In the rows, zero is written as 128.
Each named move below is a turn or a mirror, shown by a few rows before and after it. Which moves, in which order, take the first row of each later pair to the second? The first pair is answered.
move k_350:
[140 141 117 141 121  80 131 106  92 127 155 119 200 174 151] => [122 114 113 155 138  81 175 142 122 141 160 109 188 160 149]
[ 87 155 120 112 131  98 119 135 117 150  98 167 107 165 130] => [ 75 146 111 117 135 100 133 143 129 155 100 162 106 163 129]
[155  89 154  63 120 137 130 197 111 113 113 100 162 103 135] => [161  95 157  60 108 138 121 188  95 106 105 105 170 111 134]
[129 164 164 120 131 131 115 149 144 107  58 174 142 126 140] => [119 147 162 125 134 127 141 170 157 111  60 163 137 118 133]
move k_469:
[144 140 158  85 109 172  77 128 145  90  85 141 131 106 128] => [129 145 141 114 117 178  72 108 160 104  89 137  87  96 113]
[156 159 118 101 120 115  82 107  79 113 158 125 192 148 153] => [149 169 107 129 132 125  56  67  94 131 162 116 136 138 129]
[ 92  54 145 119 141 153 144 189 175  98  73 188  73 132 102] => [114  53 160  94 124 154 142 199 158  82  73 193 114 139 116]
move k_581:
[138 131 123 133 141  99 161 149 118 126 112 135 139 203 175] => [167 130 135  95 112 149 125 163  98 121 122  91 132 174 173]
[164 143 152  67 106 177  69 119  94  92 113 125 132 123 124] => [ 90 113 157 105 151 158 149 150 167  97  79 176  94 115  94]
[184 155 129 105  97 133  91 120  86 117 137 111 171 133 152] => [132 115 150  98 125 166 151 182 165 119 105 124 103  82 116]
Then:
Between the rows of a pair lie two moves.
[141 128 157 114 129 144  81 128  86 132 154 106 181 166 148] => [114  93 147 141 150 126 145 162 116 150 170  92 173 160 146] | k_350, k_581
[135 118 118 132 113 124 164 160 135 127 159  75 137 116 146] => [151 156 115 137 106 137  95  98 103 125 158  86 117 121 133] | k_350, k_469
[122 137 127 135 134 179 106 115 145 127 109 136  64  99  97] => [119 142 104 180 144  93 131  79 119 137 130 152 130 159 139] | k_469, k_581
[126 141 127  93 111 118 107 148  93 112 114 135 150 139 103] => [106 153 117 135 132 119 101 122 115 131 116 127  93 129  84] | k_469, k_469
[155 191 122 183 148 143 101  82 121 119 111 136 116 146 111] => [136 157 129 168 156 177 143 148 167 128 118 103  81  98  99] | k_581, k_350
[161  93  77 129  68 128  65  98  94 100 163  99 115 148 165] => [122  70  62 173 103 125 111 112 144 127 175  85  64 126 145] | k_469, k_350
[134 122 128 118 125 159 133 149 130 129 121  98 113 111 115] => [109 126 132 143 148 133 155 135 145 128 106 138 110 130 115] | k_350, k_581
[130 168 134 128 123  83 129 123 119 121 129 159 166 178 148] => [106 138 153 112 144 129 160 178 172 120 108 156 117 130 112] | k_581, k_581
[115 108 122 114 128 165 149 153 142 121 120 105 122  91 124] => [119 142 115 144 132 115 129  89 106 119 117 149 165 143 142] | k_581, k_350
[101 130 157 122 136 136 140 136 167  99  69 182 115 134 101] => [123 161 133 148 132 101  97  66 124 113  91 175 129 165 117] | k_581, k_469
[118 139 145 151 150 136 152 138 158 146 134 161  87 107  87] => [159 164 157 115 123 132 104 112 105 123 123 183 140 139 106] | k_469, k_350
[141 117 147 117 107  93 142 138 114 103 110 164 162 150 146] => [112  97 136 134 128  94 179 165 154 122 116 145 124 132 126] | k_469, k_350
[138 152 148 124 124 120  80  97 104 108 109 158 144 151 131] => [112 110 157 107 136 162 127 162 162 114 104 136 103 104 108] | k_581, k_350
[154 124 129 107 110 142 107 133 124 117 129 111 113 115 123] => [120 112 122 151 132 102 162 134 149 128 135 132 125 132 121] | k_350, k_581
[115  96 126 130 131 106 166 141 139 109 113 101 112 130 135] => [147 111 119 127 117  95 132 107  97 110 122  96 136 148 150] | k_581, k_469
[105 108 118 148 115 163 157 128 129 141 150  98  61 126 129] => [132 124 113 148 102 148 122  98  92 141 169  85  86 147 143] | k_581, k_581
[ 82 113  96 192 159 128 171 122 167 155 128 157 102 139 110] => [135 144  75 190 131 122 108  78 106 163 171 117 128 155 132] | k_581, k_469
[119 112 115 160 131 101 136 105 144 124 103 145 183 172 148] => [114  98 111 165 137 102 157 128 164 129 104 134 177 160 150] | k_469, k_350
[161 146 130  89 129 178  98 140 117 127 129 109 110 122 132] => [141 142 118 118 150 179 119 144 142 140 134  99  78 112 115] | k_469, k_350
[140 103 125 112 126 165 164 167 127 123 166 105 129  56 128] => [166 130 111 137 120 119 140 113  81 129 184 111 188 111 157] | k_581, k_581
[133 132 122 124 125 114 144 140 133 135 141 110 133 126 116] => [132 135 130 115 133 133 140 143 138 126 128 112 120 115 105] | k_350, k_581
[147 134 156 111 123 150 125 142 114 103 125 135 157 107 114] => [122 125 147 132 140 150 145 150 141 120 129 122 115  96 100] | k_469, k_350
[142 125 126 110 124 135 126 129 104 121 143 100 151 127 139] => [123 109 121 127 135 127 159 144 128 130 134 104 140 126 140] | k_350, k_581
[132 126 123 145 141  98 136 123 108 122 150 128 173 161 149] => [108 102 134 134 150 131 166 171 159 118 133 130 125 122 124] | k_581, k_581
[131 120 131 122  96 136 122 135 117 124 145 100 155 117 142] => [126 135 140 112  96 145 100 115 113 113 122 130 152 123 137] | k_581, k_350
[123 132  93 190 142  77 144  94 125 160 161  88 111 147 133] => [112 109 109 160 142 131 154 149 160 151 142  71  68  96 110] | k_581, k_581
[150 148 138 136 128  93 111  88  85 119 111 190 161 178 125] => [100 113 122 179 165  87 184 128 156 152 126 164 104 148 106] | k_469, k_350
[110  87 107 168 149  71 161 132 165 116 164 118 138 125 147] => [133 130 109 163 136  80  89  57 125 112 153 136 130 144 140] | k_350, k_469
[172 165  98 179  98 153  41  63 128 124 132 101 101 152  90] => [104 100 117 182 134 160 147 159 219 122 116 105  70 113  68] | k_581, k_469
[161 124 114 124 112 118 115 135 104 125 135 107 168 126 144] => [151 110 131 102 116 142 124 162 127 121 121 112 146 100 124] | k_581, k_469
[ 89 143 141 146 143 119 114 104 163 125 118 158 120 133 146] => [104 135 150 109 123 157  83 121 160 115 118 128 104 101 140] | k_581, k_581
[171 125 137  95 109 112 113 122  98 107 116 153 161 138 139] => [156 118 147  81 114 148 110 139 129 104 101 152 110 102 108] | k_581, k_469
[128 134  93 173 132  99  97  90 119 145 152 125 126 148 128] => [135 109 108 140 120 153 104 143 140 143 154  87  90  96 109] | k_581, k_350
[157 168 146 121 109 149  68  89  82 116 117 163 116 132 129] => [129 144 111 185 128  79 151 108 100 146 162 137 158 159 157] | k_350, k_581
[108 132  92 187 152 116 134 103 133 154 146 111 129 164 141] => [136 122  97 152 133 161 123 139 132 153 161  63 111 126 141] | k_581, k_350
[ 92 151 135 165 164 138 168 135 163 122 101 178  82 120 103] => [103 139 107 197 165 102 197 142 147 141 146 137 118 137 131] | k_581, k_350
[132 128 126 113 104 183  83 144 131 122 145  73 116  82 114] => [133 140 118 121 106 177  75 128 128 121 146  77 104  86 116] | k_469, k_350
[113  71 112 147 155 115 179 156 164 146 143 108 125 112 113] => [135  97 145  96 133 170 104 143 150 115 103 131  90  91  85] | k_350, k_581
[140 126 108 124 125 133  93 114 125 129 121 114 100 125 118] => [126 132 117 133 133 126 101 113 138 130 108 129  94 124 111] | k_581, k_350
[141 127 113 147 156 148 127  96  83 149 181  49  86 101  89] => [161 150 120 141 141 138  98  67  52 137 175  69 114 122 103] | k_469, k_350
[160 117 128 100 109 122 129 143 106 108 141 110 187 145 148] => [156 112 144  75 104 159 119 158 126  99 121 116 151 120 122] | k_581, k_469
[145 113 130 125 120 154 122 146 129 133 136  93 138 109 131] => [147 138 135 132 126 132  98  99 110 122 119 141 145 136 128] | k_581, k_350
[146  85 130 131 145 155 127 126 118 154 138 119 112 111  90] => [134  84 130 145 144 118 157 133 115 150 133 144 147 139 106] | k_581, k_469
[120 103 109 145 132 143 165 172 147 152 173  47 101  99 131] => [176 142 130  94  89 144  87 126  75 120 157  75 160 131 152] | k_469, k_350
[108 112 111 166 121  78 188 111 139 143 142 124 141 148 142] => [124  95 131 107 108 151 171 163 155 137 133  84 102  92 125] | k_581, k_581
[151 160 145 100 119 151 105 119 102 138 131 139 125 114  96] => [126 150 149 118 134 143 128 121 129 134 114 170 113 119  80] | k_581, k_350
[114 128 111 195 124 101 176  99 149 117 155 105 156 122 189] => [157 118 132 121  87 158 148 134 133 100 154  75 160  88 188] | k_469, k_581
[135 150 133 116 124 121 136 119 126 122 118 162 138 133 130] => [132 144 135 110 125 115 153 136 132 124 121 160 144 129 129] | k_350, k_469
[100 129 108 190 157  81 157 103 135 169 151 120 112 157 129] => [113 113 126 127 138 159 144 155 156 157 138  76  64  91 107] | k_581, k_581
[126 131 151  87 128 174  93 135 145 105  91 157  97  95 102] => [ 95 136 127 151 153  89 136  94 142 117  98 191 140 152 127] | k_350, k_581
[100 134 100 181 168  95 146 112 152 149 106 133 131 131 101] => [123 120  84 166 150 116 156 149 141 160 139  73 136 111 113] | k_581, k_350
[131 140  83 133 133 136 139 132 139 149 160  83 118 142 132] => [150 154  87 118 120 130 110 118 118 136 151  96 140 147 141] | k_469, k_350
[132 145 126 118 119 128 123 120 107 105 109 142 139 138 136] => [131 136 112 128 122 107 141 125 105 114 124 123 151 148 145] | k_350, k_581
[112  81 148  68 104 123 170 151 150  92  42 189 179 142 160] => [133  97 150  62  89 124 138 127 121  90  46 186 195 153 170] | k_350, k_581
[107 119 118 153 148 116 171 132 140 149 134 114 134 143 132] => [126 147 120 156 139 117 114  83 113 143 134 125 127 152 127] | k_350, k_469
[156 130 111 149 100 159  87 102  98 164 125 124 128 125 105] => [123 124 110 184 125 125 128 102 127 166 111 156 131 143 100] | k_581, k_581
[100 113 106 160 140 125 156 127 168 131 118 136  90 122  99] => [115 136 111 166 138 119 117  88 149 129 114 151  88 137  95] | k_350, k_469
[149  84  98 125 127 109 185 183 141 148 172  46  98 102 145] => [200 101 117  79  94 123 125 164  89 120 160  55 139 111 162] | k_469, k_469
[ 97 136 135 143 143 151 173 149 165 163 132 112  68  77  76] => [113 155 113 182 144  63 182 103 116 166 157 141 162 153 123] | k_581, k_469
[ 89 154  97 229 117  69 141 110 134 115 130 143 141 123 157] => [151 165 116 141  66 153  57 125  91  94 135  79 119  75 148] | k_350, k_581
[162 152 123 115 116 123  92  88  95 119 120 171 155 147 123] => [109 127 131 134 149 115 147 118 152 121  94 198 119 134  97] | k_581, k_581
[136 145 123 118 123 140 139 139 130 118 147  96 152  98 140] => [124 147 117 139 130 114 150 128 132 119 146 114 168 124 144] | k_581, k_581
[147 119 128  54 130 163 122 140 130 104  92 171 183 114 130] => [136 132 130  68 138 160 109 111 136 101  76 195 168 121 123] | k_581, k_469
[142 130 116 115  92 109 146 137 104 119  95 159 195 154 153] => [114 112 131 111 112 128 174 170 150 119  79 168 165 130 126] | k_581, k_581
[ 97 113 122 168 146 138 159 142 185 148 137 137 105 108  87] => [141 128 120 147 118  93 145 127 121 137 156 135 213 156 139] | k_469, k_581
[114 137 112 128 134 117 126 113 131 136 123 135 134 150 123] => [119 125 109 116 123 137 137 145 145 139 127 109 121 125 121] | k_581, k_350
[121 120 132 154 129 104 166 156 142 147 126 151 137 133 117] => [155 119 136 114 106 148 134 173 124 137 128 119 128 102 117] | k_581, k_581
[103 121 142 126 135 106 152 142 146 128 103 161 135 135 129] => [136 134 144  99 114 120 118 133 114 125 107 151 155 143 143] | k_469, k_581
[107 128 119 159 148  61 172 135 129 132 140 140 165 168 146] => [169 136 142  71 100 154  84 149  98 113 135  86 132 109 134] | k_350, k_581
[111 132 131 158 137  94 150 111 129 126 102 167 150 157 135] => [145 153 123 140 115 145  76  91 106 133 132 117 107 119 121] | k_581, k_469
[134 108 142  90 112 138 136 164 127 116 128 113 137 128 146] => [133 129 149 103 114 116 120 121 108 106 113 154 144 154 147] | k_581, k_350
[139 119 125  79 119 133 109 145 129 116 110 156 114 119 127] => [117 117 116 116 138  93 132 131 134 127 116 172 135 149 141] | k_350, k_581
[114 126 165  87  70 114 155 194  83 118 138 147 180 140 154] => [123 181 150 119  75 154  62 102  64 136 142 136  84 123 111] | k_469, k_469
[187 129 110  83 115 178 111 165 119 138 167  48 154 103 123] => [136 100 132  89 139 137 195 211 158 120 124 122 192 126 129] | k_581, k_469
[145 129 156  84 109 148 112 130 116 104  98 152 138 129 129] => [117 119 136 132 129  94 155 122 128 124 117 158 162 160 145] | k_350, k_581
[152 158 124 137 141 109 107  88  92 114  96 176 139 164 178] => [134 114 128 120 142  96 176 162 123 116  97 163 163 144 191] | k_350, k_469
[ 82 116 117 166 156  91 195 151 161 138 132 151 118 135 120] => [141 142 140 107 107  97 131 132  93 102 115 170 196 163 152] | k_469, k_350
[139 131 109 145 115 147 120 100  98 125 129  94 125 141 110] => [131 131 115 133 120 160 115 106 106 121 114 103 103 134  98] | k_581, k_350
[133 124 121 119 127 146 120 147 111 122 129  91 100  99 145] => [130 138 112 151 131 101 123 113  94 131 136 104 132 137 156] | k_581, k_581
[130  90  89 145 124  78 175 123 121 149 157  98 167 158 163] => [155 126  89 139 111  94 109  70  81 139 153 105 158 169 153] | k_350, k_469
[156 124 161  64 102 131 117 138 108  82  76 183 211 147 152] => [122 112 162  87 125 113 151 144 135  84  66 210 197 153 143] | k_581, k_581
[100 121 139 127 146 157 142 161 159 114  87 153  83 106  93] => [107 138 138 136 146 155 111 125 140 113  81 164  73 114  85] | k_350, k_469
[152 132 114 151 130 113 122  99  97 146 161  86 128 142 136] => [112 111 120 166 157 107 169 125 141 148 140 110 103 133 121] | k_581, k_581
[119 121 133 142 120 107 161 133 118 119 105 165 155 172 144] => [137 146 136 138 110 130 107  98  95 122 101 161 140 169 129] | k_469, k_469
[137 115 164  83  69 147 158 175 139 122 144  75 153 117 120] => [142 162 167 104  79 108 113  92 107 106 117 147 183 173 125] | k_581, k_350
[103 135 121 118 147 182  91 158 150 111 134 131  60  88 112] => [ 76 145 116 169 170 124 116 115 154 115 123 182  83 138 117] | k_350, k_581
[116 127 139 135 130 111 133 111 114 120 114 164 142 162 132] => [144 129 130 111 109 127 108 114  91 126 134 132 149 150 142] | k_350, k_581
[114 108 131  89 134 123 170 176 143 119 108 149 161 122 120] => [146 147 125  94 117 112 107 110  91 115 117 156 184 155 134] | k_581, k_469
[112 118 128 114 130 152 147 161 153 128 125 111  93  96 102] => [150 141 142  82 108 157  94 127 110 105 114 133 136 117 114] | k_469, k_350
[165 132 136 106 142 157 119 126 140 114 130 145 112 164 132] => [155 128 125 132 152 125 148 125 148 126 134 149 127 187 141] | k_350, k_581
[143 133 139 136 141 123 121 103 102 141 114 159 152 116 152] => [126 116 130 160 156 121 153 119 127 150 124 144 124 105 142] | k_469, k_350
[149 136 147 198 150 103 174 173 163 138 109 129  98 136 144] => [185 160 165 143 119 161  96 161 132 117  92 129  82 115 129] | k_350, k_581
[185 142 133  79  83 128  94 120  71 110 143 115 206 156 159] => [110 127 144 102 135 198 125 144 172 125 111 126  45  81  77] | k_469, k_581
[121 110 160  82 117 156 137 173 146  93  93 163 130 102 120] => [152 135 149  85  99 131  98 124  85  95 113 161 177 138 145] | k_581, k_581
[113 123 124 139 124 168 154 140 161 153 144  86  41 109 122] => [163 154 104 141  98 148 105  88  93 157 173  68  98 144 159] | k_581, k_581
[129 134 113 131 120 130 147 165 119 123 162  94 114  90 109] => [110 134 127 133 134 136 152 163 140 119 133 129  96  89  92] | k_350, k_581
[122 118 123 135 130 149 136 141 150 137 130 104  80  91 118] => [156 142 132 103 101 145  86 110  99 118 126 126 120 115 140] | k_469, k_350
[110 154 152 103  95 114 104 109 101 122 130 162 150 124 131] => [ 71 131 137 138 122 111 153 132 151 141 142 143 104 103 115] | k_469, k_350
[113 105 140 110 142 150 148 160 160 119  99 131  98 102 110] => [120 133 124 145 139  88 136 106 117 118 112 157 163 164 141] | k_581, k_469
[153 144 124 122 119 146  94 102 110 127 160  97 118 132 129] => [121 130 116 157 143 115 155 124 147 141 167  96 122 138 131] | k_350, k_581
[163  98 119 122 115 104 137 168 120 134 157 119 120 109 141] => [177 128 123 120 110  99 104 133  96 128 144 148 135 133 144] | k_581, k_350
[124 136 154 132  94 123 118 129  81 109 128 135 152 135 114] => [112 119 153 125  97 124 143 159  98 113 132 125 156 128 116] | k_350, k_469
[ 78  77 135 120 151 152 176 158 174 106 118 142  97 112 126] => [104 112 161  94 139 170 105 109 141  87  88 179  94 123 116] | k_350, k_581
